Each row has a name. Each question is about the rows just above it.

<167>: 182 -109 447 68 -497 10
<109>: 90 154 310 113 90 90
<39>: 190 -261 161 -47 636 -119
<45>: 374 263 390 119 -280 639
<100>: 90 154 310 113 -810 -20
<84>: 504 -158 430 -13 276 570
<12>: 54 -90 -3 30 -146 314
<19>: 250 81 296 35 -51 334
<5>: 190 -261 161 139 -221 146
Does one of the named rows hold 54 -90 -3 29 -146 side by side, in this order? | no
Among the named rows, does one hold 263 390 119 next to each other, in this order? | yes
Which value appears more than once in <109>? | 90
Does one of the named rows hold 430 -13 276 570 side by side, in this order? | yes

<93>: 108 -22 -394 85 307 -137 439 251 -81 102 -389 127 194 -261 232 -72 375
 110 -191 59 -44 59 -49 -86 46 -193 -142 -183 45 -187 136 -6 60 -5 -50
 12 212 -134 49 104 -199 -44 -150 -51 111 196 9 -1 -39 -111 62
<89>: 108 -22 -394 85 307 -137 439 251 -81 102 -389 127 194 -115 232 -72 375
 110 -191 59 -44 59 -49 -86 46 -193 -142 -183 45 -187 136 -6 60 -5 -50
 12 212 -134 49 104 -199 -44 -150 -51 111 196 9 -1 -39 -111 62
<71>: 108 -22 -394 85 307 -137 439 251 -81 102 -389 127 194 -261 232 -72 375
 110 -191 59 -44 59 -49 -86 46 -193 -142 -183 45 -187 136 -6 60 -5 -50
 12 212 -134 49 104 -199 -137 -124 -137 60 49 -10 -39 -104 -78 74
Whose row is 108 -22 -394 85 307 -137 439 251 -81 102 -389 127 194 -261 232 -72 375
 110 -191 59 -44 59 -49 -86 46 -193 -142 -183 45 -187 136 -6 60 -5 -50
 12 212 -134 49 104 -199 -137 -124 -137 60 49 -10 -39 -104 -78 74? | <71>
Is 60 -5 -50 12 printed in one of the named rows, side by side and in this order? | yes
Is 60 -6 -50 12 printed in one of the named rows, side by side and in this order? | no
Among the named rows, does one hold -39 -111 61 next to each other, in this order? | no
Among the named rows, does one hold -389 102 -81 next to each other, in this order? | no

<92>: -728 227 -18 -578
<58>: 650 -276 -374 -276
<82>: -159 692 692 -117
<73>: -205 -205 98 -205
<124>: -625 489 719 88
<11>: -728 227 -55 -578
Does one of the named rows hold 98 -205 side by side, in this order? | yes
Which value appears more than once in <58>? | -276
Which value appears more than once in <82>? | 692
Among the named rows, does one hold -374 -276 next to each other, in this order? | yes
Is 650 -276 printed in one of the named rows, side by side and in this order? | yes
Which value appears more than once in <73>? | -205
Is 228 -55 printed in one of the named rows, side by side and in this order? | no

<164>: 288 55 -137 -30 232 90
<41>: -74 222 -66 91 -22 -111
<175>: -14 -8 95 32 327 234
<173>: 23 -182 213 523 523 -70
<90>: 48 -136 -253 -25 -79 -389
<112>: -10 -9 59 43 310 217
<15>: 256 -338 -529 -29 -105 -618
<42>: 632 -113 34 -3 -32 -186
<130>: 23 -182 213 87 -104 78
Which value appears more than once in <173>? | 523
Whose row is -14 -8 95 32 327 234? | <175>
Is 632 -113 34 -3 printed in one of the named rows, side by side and in this order? | yes
Among the named rows, does one hold 94 32 327 next to each other, in this order? | no

<122>: 169 -133 -236 -329 -398 34 -50 -176 -226 280 -12
<30>: -180 -343 -211 -62 305 120 -337 -170 -102 -328 165
<57>: -122 -167 -184 88 -225 402 -167 -695 159 78 152
<101>: 26 -152 -18 -103 48 -195 79 293 37 -429 -171
<152>: -61 -197 -196 22 -128 32 -292 -462 -281 465 44
<55>: -266 -304 169 140 134 -278 -172 -44 -372 -380 -366
<176>: 212 358 -3 -110 -439 82 333 97 360 263 13
<35>: 169 -133 -236 -329 -398 -214 -50 -176 -226 280 -12
<189>: 2 324 242 -283 -63 -283 178 298 -267 -117 -138
Among the named rows, does one hold -196 22 -128 32 next to each other, in this order? | yes
Does one of the named rows hold -171 -429 37 side by side, in this order? | no
Among the named rows, does one hold 297 -267 -117 next to each other, in this order? | no
Is -167 -695 159 78 152 printed in one of the named rows, side by side and in this order? | yes
Does one of the named rows hold -167 402 -225 88 side by side, in this order? | no
Does one of the named rows hold -236 -329 -398 side by side, in this order? | yes
Repeated in <57>: | -167

<91>: -448 -448 -448 -448
<105>: 539 -591 205 487
<38>: -275 -368 -177 -448
Among the named rows, does one hold -275 -368 next to each other, in this order? | yes
The value that <91> holds more than once: | -448

<61>: -296 -274 146 159 -112 745 82 -437 404 106 312 -384 51 182 -462 -64 181
 182 321 312 170 182 -698
<67>: -296 -274 146 159 -112 146 82 408 404 106 -65 -384 174 182 -462 -64 181
 -465 321 312 170 636 -698
<33>: 534 448 208 291 -658 665 283 119 -72 17 191 377 534 -95 -403 281 -130
 267 17 100 -647 -460 -63
Among the named rows, does one hold 181 183 321 312 170 next to each other, in this order? | no
Repeated in <67>: | 146
534 448 208 291 -658 665 283 119 -72 17 191 377 534 -95 -403 281 -130
 267 17 100 -647 -460 -63 is in which row? | <33>
-296 -274 146 159 -112 146 82 408 404 106 -65 -384 174 182 -462 -64 181
 -465 321 312 170 636 -698 is in which row? | <67>

<17>: 487 -139 -139 120 510
<113>: 83 9 288 -419 -668
<126>: 235 9 -225 283 676
Which value appears more than once in <17>? | -139
The row with 487 -139 -139 120 510 is | <17>

